In the rows, zero is written as 128.
One turn moves each row of this set onto another row. After a few examples, where does it send each row asked below?
Z_720: [135 135  97 181 122 122 110 151 126 144 113 125 166 119 152 131 137 147
 129 148 132 117 157]
Z_642: [130 117 144 179 138 127 118 152 142 142 127  90 160 117 109 102  85 131
 118 120 132 107 124]
Z_282: [152 122 145 153 139 149 129 115 128 132 111 105 159 111 122 152 155 120
  96 120 171 120 101]
Z_338: [105 132 146 161 104 150 155 112 108 112 140 126 169 119 144 131 128 110
 102 126 112 112 129]
Z_999: [127 172 137 162  98 127 131 124 161 125 116 107 158 118 130 133 182 108
 135 120 131 125 118]
Z_190: [123  89 149 165 108 130 115 134 107 117 118 111 107 106 128 115 131 132
 144 138 132 120  84]
Z_238: [126 158 135 158  72 134 134  92 110 112 129 122 155 126 145 127 127 106
  99 126 123 127 126]
Z_31: [151 129 159 167 117 139 124 111 133 130 121  98 152 126 136 157 151 135
  91 140 162 128  83]
Z_625: [131 116 116 173 134 123 100 135 124 161 120 122 147 116 115 129 135 160
 142 158 129 123 144]
Z_988: [132 112 147 152 143 130  96 128 104 122 116  82 121 125 115 112 113 128
 129 100 117 104  98]
Z_413: [157 149  94 130 129 131  97 102 126 105 117  95 128 113 113 106 136 111
 116 124 116 119 131]
Z_586: [131 156 106 153  98 147 123  93 121 119 133 100 168 125 126 130 128 125
 103  99 111 137 125]
Z_907: [151 139 145 162 131 156 106 151 139 115 113 130 156 135 139 113 100  97
 140 146 132 151 118]
Z_254: [157 152  94 144 105 122  89 115 126 101 122  97 131 113 126 111 151 114
 118 124 115 125 145]
Z_103: [150 143 115 160  93 127  98 138 153  78 127  86 130  99 127 106 131 110
 119 115 117 125 110]
Z_121: [149 142 114 162  85 119 127 105 117 100 135 109 121 100 144  96 127 109
 120 160 131 137  97]
Z_350: [112 140 146 161 109 169 152 151 144 122 140  91 153 131 123 139 159 132
 119 126 118 105 117]
Z_298: [124 126 163 188 137  94 120 133 139 151 122 116 160 110 129 103 101 113
 122 140 136 110 132]
Z_615: [139 114 128 144 145 113 109 116 110 164 118  89 118 128 119 114 158 128
 144 127 133 114 115]
Z_568: [134 119 112 177 129 122 121 159 163 129 112 102 174 116 138 114 100 123
 112 111 129 113 140]
Z_155: [108 132 153 160 112 133 154 120 162 136 129 118 159 118 136 137 178 116
 121 130 115 115 126]
Z_227: [149 137 127 149 102 136 104 131 152  75 114  90 112 108 117 104 127 112
 117 138 120 118  96]
Z_9: [155 132 138 146 127 142 114 134 158 144 116 114 155 153 132 105 106  99
 135 150 133 155 128]
Z_726: [157 146 136 146 129 157 100 149 135 129 114 118 150 158 134 114 111 110
 138 158 130 146 133]
Z_87: [125 103 157 152 147 115 105 126 105 131 131  94 129 118 111 113 121 144
 119 108  99 113 115]
Z_264: [159 157 114 154  94 104 124 123 144 117 131  87 133 106 140  91 154  84
 120 130 136 127 134]
Z_245: [116 139 132 156 121 143 134  95 130 138 144  97 173 138 134 134 138 135
  99 118  91 125 131]
Z_235: [128 106 150 145 147 108 124 130 111 159 126 100 119 116 110 112 165 130
 139 126 123 111 132]
Z_331: [121  91 157 165 117 129 130 149 112 127 134 102 114 103 117 114 138 149
 137 134 119 120  91]
Z_48: [134 139 144 187 110  97 126 154 152 134 121 105 165 126 162 111 108 118
 107 142 137 106 139]
Z_527: [130 102 111 168  86 134 120 153 141 129 115 118 147 130 144 131 110 145
 111 154 134 112 151]
Z_439: [151 135  98 161  66 123 122 120 126  98 136 102 127  99 143 102 134 107
 119 145 129 139 119]
Z_661: [156 160 107 150 122 108 132 111 141 126 122  95 127 103 127  90 157  90
 132 140 141 129 116]
Z_710: [156 135 144 166 129 144 135 106 109 136 130 101 163 117 137 147 146 125
  92 130 167 131  95]
Z_485: [147 112 152 151 126 145 113  96 130 123 113 106 156 123 128 156 135 127
  82 122 157 124  98]
Z_88: [149 119 129 152 117 149 114 135 148 130 113 140 154 134 137 112 110 100
 145 158 136 164 122]
Z_607: [126  99 156 162 127 100 148 120  96 152 143 104 127 107 130  95 128 117
 126 129 128 123 109]
Z_284: [125 149 134 151  76 158 141 140 159 106 117  93 140 122 116 136 153 113
 122 115 136 112 110]
Z_66: [126  96 133 173 102 137 117 149 114 142 120 129 135 115 117 125 116 144
 133 168 144 106 141]
Z_668: [131 105 152 165 124  95 136 107 109 153 125  99 125 110 141  97 130 105
 138 129 135 129  94]

Z_227 goes to Z_615
Z_350 goes to Z_720
Z_254 goes to Z_607
And these:
Z_238 goes to Z_642
Z_907 goes to Z_282

One turn moves each row of this set onto another row. After a few examples, where does it send each row asked below?
Z_420: [148 146 140 137 102 113 131 135 151 137 122 137 130 156]
Z_791: [123 147 117 112 147 135 126 112 113 146  91 165 127 133]
Z_3: [102 115 140 136 132 113 120 153 135 131 137 154 155  99]
Z_12: [129 119 126 127 145 151 124 123 127 146 120 175 128 145]
Z_461: [118 133 122 115 140 117  99 116  89 112 119  93 133 113]
Z_334: [155 123 144 152 114 156  92 143 119 126 126 133 141 128]
Z_605: [107 132 122 125 133  98 118 146 128 131 109 147 157  88]
Z_697: [116 122 106 154 156 147 105 149 104 104 117 109 124 129]
Z_45: [119 153 158 126 140 123  99 144 148 107 130 150 125 158]
Z_158: [100 142 111 108 133  96 106 127 126 137 134 115 128 162]
Z_817: [ 90 135 141 103 102 132 109 138  95 113 137 121 128 136]
Z_240: [112 138 127 109 154 125 144 100 106 133 108 147 123 128]
Z_377: [137 112 159 147 125 143 118 128 110 110 148 111 133 124]
Z_508: [105 147 109 110 129 104  91 137 131 142 125 128 131 167]
Z_582: [128 147 129 162 137 149 123 147 104 100  98 117 125 120]
Z_300: [124 132 111  96 103 109 129 126 100 115 108 108 125 116]
Z_459: [136 146 127 119 144 119  84 149 153 117 113 153 126 157]
Z_685: [ 99 143 139 113 149 142 126 112 108 139 115 165 126 142]
Z_912: [131 143 154 138 104 117 134 133 147 133 138 134 128 159]
Z_75: [104 141 137 123 135 140  73 133  93 121 126 115 139 130]
Z_370: [122 102 133 115 104 123 138 134 111 108 148 113 122 130]
Z_184: [170 117 129 143 121 130 120 127 116 118 119 110 135 110]
Z_869: [126 144 132 163 140 147 126 143 105  98 102 112 124 120]
Z_220: [123 123 101 154 156 142 104 148 106 104 110 110 124 125]
Z_410: [110 136 145 115 156 106 105 132 141 101 146 131 120 155]
Z_765: [ 95 134 133 129 130 111 108 152 126 133 116 158 159  97]
Z_777: [123 114 135 124  92 153 102 156 117 126 137 143 131 146]
Z_918: [ 92 128 136 124 135 100 121 143 123 126 125 143 154  91]
Z_342: [121 124 101 154 155 148 100 153 105 108 111 114 127 128]
Z_702: [117 112 134 122 154 140 144 111 120 135 135 158 121 140]
Z_206: [129 142 145 119 149  93 132 121 143  96 128 122 117 140]
Z_450: [125 148 135 164 138 152 121 146 105 100 105 117 124 123]
Z_713: [142 114 115 122 148 132 144 111 125 141 112 158 121 131]
Z_963: [118 145  99 106 129  93 103 128 130 142 118 119 129 157]
Z_633: [147 138 114 110 152  89 118 128 148 105 112 125 119 138]
Z_959: [138 145 109 120 130 129  77 133  99 130  95 115 140 118]
Z_114: [124 144 114 106  92 136  91 151 108 132 100 140 134 133]
Z_116: [141 140 143 136 108 104 144 125 146 131 132 124 125 150]
Z_541: [157 153 125 121 137 104 108 139 154 112  98 145 124 141]
Z_981: [113 114 128 132 133 100 131 147 135 128 128 145 155  89]
Z_868: [157 112 105 115  94 128 121 145 122 127 111 128 128 125]
Z_947: [119 118 126 135 128 111 116 156 139 135 119 159 156  93]

Z_912 goes to Z_508
Z_918 goes to Z_3
Z_410 goes to Z_45
And these:
Z_697 goes to Z_450
Z_300 goes to Z_370
Z_75 goes to Z_334
Z_702 goes to Z_685

